In the rows, 100 means zero.
Each run below is a few steps of one of 7 hidden systems, one row a step.
run 1, q_170:
61 118 79 88 126 127 112 113 136 79 48 118 81 78 98 119 143 102
175 126 125 98 42 83 104 98 95 105 99 100 126 100 88 108 89 63
47 105 50 96 101 110 97 136 114 95 93 66 73 114 155 91 92 81
126 115 108 107 120 96 63 85 109 162 84 100 122 93 38 119 98 77
115 127 85 104 120 117 115 81 83 90 135 76 85 116 162 44 123 96
60 69 147 107 124 107 66 112 67 106 78 76 143 114 75 127 76 96
115 97 71 72 93 111 106 60 84 116 143 115 57 81 87 63 79 143
74 65 121 104 126 115 109 100 88 63 62 125 141 88 107 103 156 92
120 118 115 92 30 72 105 116 75 84 112 102 101 88 76 80 54 133
66 72 74 89 113 113 104 105 141 95 39 110 55 81 132 112 114 102
run 2, q_527, 10 rows:
119 123 138 84 96 107 80 107 76 53 44 79 150 95 92 127 97 105
108 72 74 81 44 114 103 108 103 143 96 109 75 86 116 94 104 36
69 145 42 82 146 115 88 94 124 67 74 78 109 97 94 99 93 114
136 116 106 116 89 75 62 125 71 163 98 93 105 94 115 88 145 103
88 90 110 111 132 124 107 63 107 87 99 54 102 133 135 73 52 60
84 52 71 87 129 91 62 92 77 138 119 126 116 82 65 120 113 135
117 114 107 132 121 91 143 75 116 74 120 114 78 107 141 48 131 115
89 64 153 98 85 88 77 103 54 79 68 91 141 92 79 100 68 130
102 59 98 86 76 118 133 82 132 118 97 133 33 82 113 103 105 86
93 120 72 104 112 66 98 111 129 41 57 108 135 89 84 117 91 137
run 3, q_155 (10 x 18):
33 125 78 83 107 138 104 116 94 78 54 97 96 77 85 63 116 100
145 79 85 78 75 98 66 71 83 137 50 100 109 69 97 71 97 80
67 68 69 103 105 103 99 116 116 74 64 75 109 113 165 99 98 59
62 61 69 118 126 71 70 96 85 128 83 121 121 79 74 57 108 130
126 73 106 95 108 107 103 79 98 101 79 97 52 92 171 70 128 121
101 59 136 142 109 49 96 104 101 68 70 100 152 113 113 100 86 110
72 50 93 108 88 77 109 109 103 117 141 116 46 103 115 96 73 147
122 120 129 112 127 82 116 91 131 64 66 124 85 88 96 117 122 162
149 106 113 115 45 46 98 125 93 103 129 94 101 113 117 111 67 119
55 129 120 114 128 102 105 128 136 96 100 78 62 122 89 141 69 128
run 4, q_592:
79 131 123 72 111 139 101 101 112 86 84 62 51 109 103 128 55 122
137 78 66 100 106 77 111 86 152 100 99 140 112 95 88 155 118 77
90 164 87 129 82 77 109 146 91 85 131 80 127 121 111 75 107 90
105 123 147 84 112 136 80 96 97 155 91 79 63 102 65 134 87 96
142 81 79 94 112 110 131 51 125 67 126 112 125 116 115 115 94 53
57 113 87 109 88 92 88 149 60 104 137 106 151 104 69 102 125 95
113 134 135 89 101 142 115 67 90 135 107 102 48 85 75 59 103 107
121 67 104 67 101 126 103 72 89 49 65 101 150 95 112 128 103 68
61 76 73 116 46 74 114 133 88 113 129 132 114 90 69 68 91 87
94 148 78 63 112 141 82 90 81 111 74 76 60 76 110 61 112 126
run 5, q_155 (10 x 18):
103 99 151 118 109 121 119 93 121 105 52 84 52 106 148 81 113 82
115 49 88 106 108 59 80 79 95 79 104 104 162 110 85 122 60 109
53 90 87 110 86 100 127 139 110 111 128 123 39 95 127 92 133 122
141 130 132 105 124 85 94 61 102 77 58 98 118 86 71 76 85 147
123 69 110 95 49 80 96 139 96 117 122 90 84 117 144 148 87 80
49 129 86 130 149 89 117 101 146 79 95 102 99 111 60 98 77 122
156 114 87 68 84 96 73 98 67 136 132 112 82 81 101 114 130 141
102 143 143 137 109 105 128 112 131 79 78 69 104 132 127 100 97 57
87 73 84 86 111 93 66 93 71 128 150 97 132 108 52 127 60 115
94 127 99 98 115 137 140 100 131 106 112 122 49 95 115 103 159 83
run 6, q_802, 10 rows:
106 66 127 106 111 104 127 68 151 87 55 118 49 91 107 112 79 111
113 92 85 86 64 68 90 125 87 45 103 85 147 111 116 136 60 113
65 142 107 116 80 94 103 161 124 131 87 112 62 89 74 117 127 108
139 125 75 106 138 87 86 62 147 114 78 67 85 114 114 100 60 94
106 67 118 105 82 98 96 130 88 108 122 91 130 127 131 153 120 45
45 132 84 125 127 101 102 108 104 124 141 97 109 114 43 79 83 101
166 109 92 88 134 108 101 57 106 121 131 116 82 98 116 112 144 112
97 79 155 112 80 122 143 77 92 64 110 105 130 117 88 88 78 50
79 112 99 59 96 119 77 110 49 100 132 99 98 86 60 115 89 160
117 109 76 82 95 119 132 73 147 86 61 144 73 66 81 98 127 90
run 7, q_170, 10 rows:
104 83 94 103 155 100 75 60 79 137 151 90 91 111 90 84 81 142
78 67 141 112 149 120 119 71 69 79 129 121 115 106 96 84 133 125
92 80 136 84 78 99 117 93 64 45 121 117 118 94 75 105 69 156
77 66 98 70 69 114 128 106 113 70 83 142 59 70 93 125 105 132
127 98 81 95 46 77 128 111 129 71 74 145 124 74 79 116 118 78
100 150 78 108 53 77 113 157 133 86 72 94 79 97 127 107 110 88
119 121 93 116 100 87 85 107 154 139 57 74 88 113 102 126 74 51
129 119 58 117 124 87 81 98 112 148 140 73 100 128 135 95 112 64
67 124 121 134 163 112 83 100 88 124 125 64 124 134 91 89 102 86
115 105 128 82 144 128 86 55 65 106 142 73 93 117 92 99 71 135
run 8, q_927, 10 rows:
84 127 122 116 124 111 105 108 91 67 60 107 161 95 76 95 147 79
145 92 106 85 27 85 100 95 76 126 106 109 76 78 98 65 75 102
38 106 101 88 116 133 94 117 102 65 40 70 115 101 103 104 85 78
129 101 34 94 77 65 75 103 99 143 102 128 105 69 82 77 121 113
57 96 118 112 125 120 98 107 79 88 88 56 77 119 159 57 92 109
116 66 83 101 123 58 60 83 103 118 84 120 132 84 54 125 83 140
69 71 80 81 106 133 130 93 96 91 143 105 45 107 148 90 110 106
92 105 131 139 133 64 101 111 99 77 93 125 154 103 66 111 132 133
136 88 127 76 60 112 125 83 97 108 121 113 32 90 113 103 80 129
69 101 109 110 116 103 120 118 132 42 54 106 137 107 97 140 115 77
run 9, q_592 (10 x 18):
114 88 137 95 44 97 114 125 92 99 138 85 86 124 109 140 54 83
56 120 45 90 144 132 107 89 140 112 111 102 90 103 73 115 103 72
173 136 98 95 87 80 87 95 74 110 127 114 138 92 91 103 142 109
66 102 162 121 90 135 119 113 84 104 92 75 103 123 108 82 96 44
101 78 72 56 104 120 92 58 92 99 127 109 105 90 50 121 50 112
100 98 62 96 92 110 119 111 89 93 115 134 112 86 128 78 183 76
94 129 141 113 84 97 82 101 66 105 59 83 129 86 59 50 75 108
106 46 104 59 66 132 108 84 93 104 100 99 51 92 133 116 75 88
73 82 25 107 123 78 90 92 123 86 72 118 143 85 89 76 109 85
124 116 110 105 63 71 75 132 55 132 110 91 85 90 123 65 115 141
run 10, q_802 (10 x 18):
98 108 83 83 69 115 120 107 107 85 139 109 134 111 60 146 81 49
108 183 94 77 109 138 97 107 89 117 124 92 101 96 56 108 122 94
139 104 108 72 108 148 101 46 108 133 85 97 87 90 80 102 96 49
86 87 84 58 91 148 93 87 54 75 114 83 147 103 98 103 93 53
73 119 77 78 94 131 86 104 65 129 96 122 110 64 51 66 140 95
124 107 75 76 110 131 101 48 90 99 72 95 84 77 122 35 111 90
91 49 123 84 80 116 83 95 47 85 60 93 136 85 125 74 112 83
36 76 61 94 86 97 87 119 73 103 86 112 91 72 92 47 98 132
119 97 71 107 117 75 89 92 109 89 51 113 92 75 140 57 141 136
97 56 132 133 68 66 102 116 92 94 61 88 100 106 150 60 82 93
run 11, q_527:
122 115 98 69 118 121 75 91 72 87 69 69 74 90 158 83 120 138
104 53 110 122 115 91 77 82 107 125 35 98 132 94 111 81 110 54
90 73 34 83 101 86 85 76 102 107 105 92 72 88 123 57 60 130
68 96 121 136 154 82 82 115 110 117 57 100 84 94 110 87 133 146
157 72 129 125 87 59 96 65 109 117 91 92 91 108 115 76 53 110
32 37 98 117 109 85 105 119 116 90 101 105 80 110 110 116 66 121
121 118 110 124 108 68 117 85 139 118 103 138 66 83 51 97 97 152
110 98 143 125 71 63 120 138 106 59 107 88 97 125 140 128 81 122
72 89 132 110 68 102 120 108 123 124 98 117 89 99 34 120 56 73
114 133 70 77 95 96 119 117 132 76 141 110 68 106 102 159 98 132
run 12, q_307 (10 x 18):
85 140 115 122 134 123 121 104 128 74 82 82 130 126 106 114 122 42
129 82 96 82 61 85 69 103 55 129 137 96 139 102 69 115 70 92
61 97 73 84 140 155 114 76 119 124 118 99 54 102 107 92 116 73
146 133 111 99 103 94 105 77 69 70 110 118 161 89 73 81 134 111
57 65 128 100 52 127 119 121 70 112 112 94 77 105 120 70 88 63
104 85 83 77 140 114 77 46 102 93 48 107 117 71 65 82 87 123
119 111 71 101 50 82 120 129 96 95 105 121 82 84 147 63 149 96
45 117 126 126 120 100 90 112 96 82 51 67 125 109 80 67 61 98
159 70 83 89 83 73 63 81 93 146 92 91 74 91 134 94 86 116
54 100 67 143 144 85 121 113 146 88 94 109 108 116 117 85 130 82
run 13, q_307 (10 x 18):
117 105 132 84 95 122 74 79 44 111 107 52 104 110 117 61 62 105
107 44 93 116 126 105 99 65 117 136 70 122 98 90 114 77 134 56
78 98 49 109 94 69 111 102 83 64 128 123 136 89 90 48 104 133
76 116 154 111 104 114 93 114 70 124 84 78 51 98 117 57 105 139
143 58 124 122 113 74 108 54 129 81 51 106 113 101 121 88 77 90
63 56 55 111 81 55 87 148 96 99 105 125 106 90 118 105 117 129
81 155 113 117 124 91 105 103 129 104 90 84 53 101 77 81 67 155
159 89 138 113 106 77 93 100 106 87 87 78 104 123 161 137 108 101
60 58 90 132 95 65 106 127 137 116 110 124 116 113 68 139 82 78
103 132 69 68 122 105 91 95 100 94 148 92 67 104 89 129 78 166
run 14, q_927, 10 rows:
82 148 76 140 101 81 109 112 114 141 132 100 92 107 70 45 100 88
135 126 129 76 134 125 59 78 61 105 86 51 106 111 126 104 96 122
100 23 88 105 103 95 98 65 114 120 94 116 127 103 88 107 75 50
51 124 67 84 95 119 115 123 68 79 170 100 112 109 82 88 101 114
115 114 155 113 128 117 90 86 79 137 72 116 96 81 72 81 153 113
133 60 107 78 67 101 118 58 84 48 87 101 117 93 123 78 61 96
33 81 93 94 66 103 93 160 92 102 89 114 110 90 71 132 104 90
106 157 70 101 106 105 114 88 118 106 84 116 66 70 85 40 127 127
127 74 125 102 98 82 71 111 73 84 54 71 118 103 167 100 110 110
63 55 74 112 89 70 99 101 136 117 93 109 82 99 70 104 33 105

Which system made each run below?
run 15 (2 x 18):
114 57 70 95 96 75 67 130 103 114 76 101 116 97 147 144 136 85
87 117 94 154 114 60 96 99 116 128 111 79 96 121 100 40 64 103

q_592
run 16 (2 x 18):
116 101 111 102 90 124 117 52 109 145 108 105 80 94 62 57 71 55
97 72 63 75 125 120 92 79 61 64 108 100 140 95 141 80 139 97

q_307
run 17:
103 120 82 87 122 108 56 124 76 111 109 59 151 123 109 144 110 70
70 111 82 127 134 120 105 90 109 155 138 99 93 115 83 66 122 53

q_155
run 18 (2 x 18):
109 96 52 119 128 73 72 112 130 121 61 87 103 103 153 97 132 81
88 76 109 155 102 65 89 119 96 131 109 80 123 131 134 65 97 60

q_802
run 19, 2 rows:
109 113 71 68 67 124 93 87 73 115 86 92 64 70 120 36 102 104
89 92 101 92 146 119 68 95 104 89 22 76 108 92 131 112 121 101

q_527
run 20:
118 119 105 104 107 67 102 118 142 100 97 124 70 92 76 157 103 158
115 121 130 147 60 56 129 138 129 89 111 97 108 126 108 111 84 75

q_527
run 21:
94 174 103 99 128 121 114 103 86 83 145 98 121 110 61 101 124 116
129 90 169 90 73 135 112 88 62 111 126 84 101 118 108 110 91 62

q_307
run 22, 2 rows:
140 142 59 104 111 86 96 89 114 109 137 67 85 125 148 80 88 97
97 83 133 128 145 92 65 103 100 139 104 65 123 137 103 138 86 80

q_927
run 23:
112 113 110 127 69 56 89 118 88 122 82 96 75 87 116 40 93 143
82 74 111 136 139 77 94 92 127 93 56 70 88 120 153 78 75 106

q_307
run 24, 2 rows:
108 129 110 64 81 143 115 81 52 85 150 82 79 104 110 70 86 112
91 74 140 109 114 113 87 95 89 105 43 113 152 87 65 112 127 67

q_927
run 25:
72 127 124 147 118 71 131 108 109 67 114 110 101 109 86 56 96 147
99 109 147 74 99 116 103 118 101 79 80 100 60 93 98 158 101 153

q_592
run 26 (2 x 18):
89 76 77 121 46 67 125 115 107 103 145 121 119 108 81 87 66 66
57 108 91 70 155 140 70 93 73 105 101 74 77 98 98 108 98 147

q_307
run 27 (2 x 18):
135 138 94 55 116 154 93 79 86 97 114 67 91 111 123 128 111 75
86 82 112 89 88 130 96 87 90 123 83 112 141 90 43 108 96 36

q_802
run 28 (2 x 18):
91 117 60 107 135 100 92 62 93 134 144 94 87 102 77 43 77 121
97 88 150 107 159 121 89 84 68 88 86 98 122 102 113 103 151 125

q_170
run 29 (2 x 18):
39 75 129 98 90 120 108 131 82 55 67 98 138 101 91 117 99 80
129 101 80 60 58 101 82 82 99 128 79 112 68 64 63 100 63 123

q_307
run 30:
140 95 121 126 73 58 105 100 96 81 115 110 170 113 73 115 81 77
42 62 80 77 100 128 88 119 85 130 136 90 58 107 110 121 81 103

q_307
run 31 (2 x 18):
84 90 23 88 86 79 119 122 136 61 111 124 97 95 127 121 111 102
128 161 134 142 90 67 96 129 105 103 72 89 126 105 96 81 121 96

q_802
run 32, 2 rows:
78 108 34 80 79 105 115 98 110 97 129 137 120 79 45 93 102 82
102 174 102 86 103 120 105 130 76 78 108 87 85 95 122 91 148 135

q_527
run 33:
139 120 75 82 46 67 105 133 104 96 124 119 69 87 120 122 110 140
86 136 146 129 116 105 121 109 148 79 39 81 86 111 97 109 84 84

q_802
run 34, 2 rows:
122 72 94 86 56 75 83 137 85 117 135 90 76 112 141 145 83 118
46 92 68 127 129 102 123 91 151 115 96 122 94 99 61 84 97 67

q_170
run 35:
94 151 48 100 70 84 90 150 131 125 103 81 88 105 102 120 91 71
113 142 103 123 148 106 75 102 129 145 81 65 100 123 111 115 116 58

q_802
run 36:
139 127 64 68 101 85 73 78 84 79 126 79 130 103 83 113 52 134
95 109 126 94 72 131 128 131 115 111 86 127 73 89 99 133 156 60

q_802
run 37 (2 x 18):
144 72 134 83 77 95 110 63 92 73 64 110 74 78 117 81 78 140
94 64 113 116 57 56 111 139 126 66 69 109 109 104 117 140 74 100

q_155
run 38 (2 x 18):
130 134 100 98 90 91 104 101 56 89 180 95 125 116 97 91 106 125
33 95 136 91 132 149 117 103 103 71 77 86 74 109 94 114 86 107

q_170
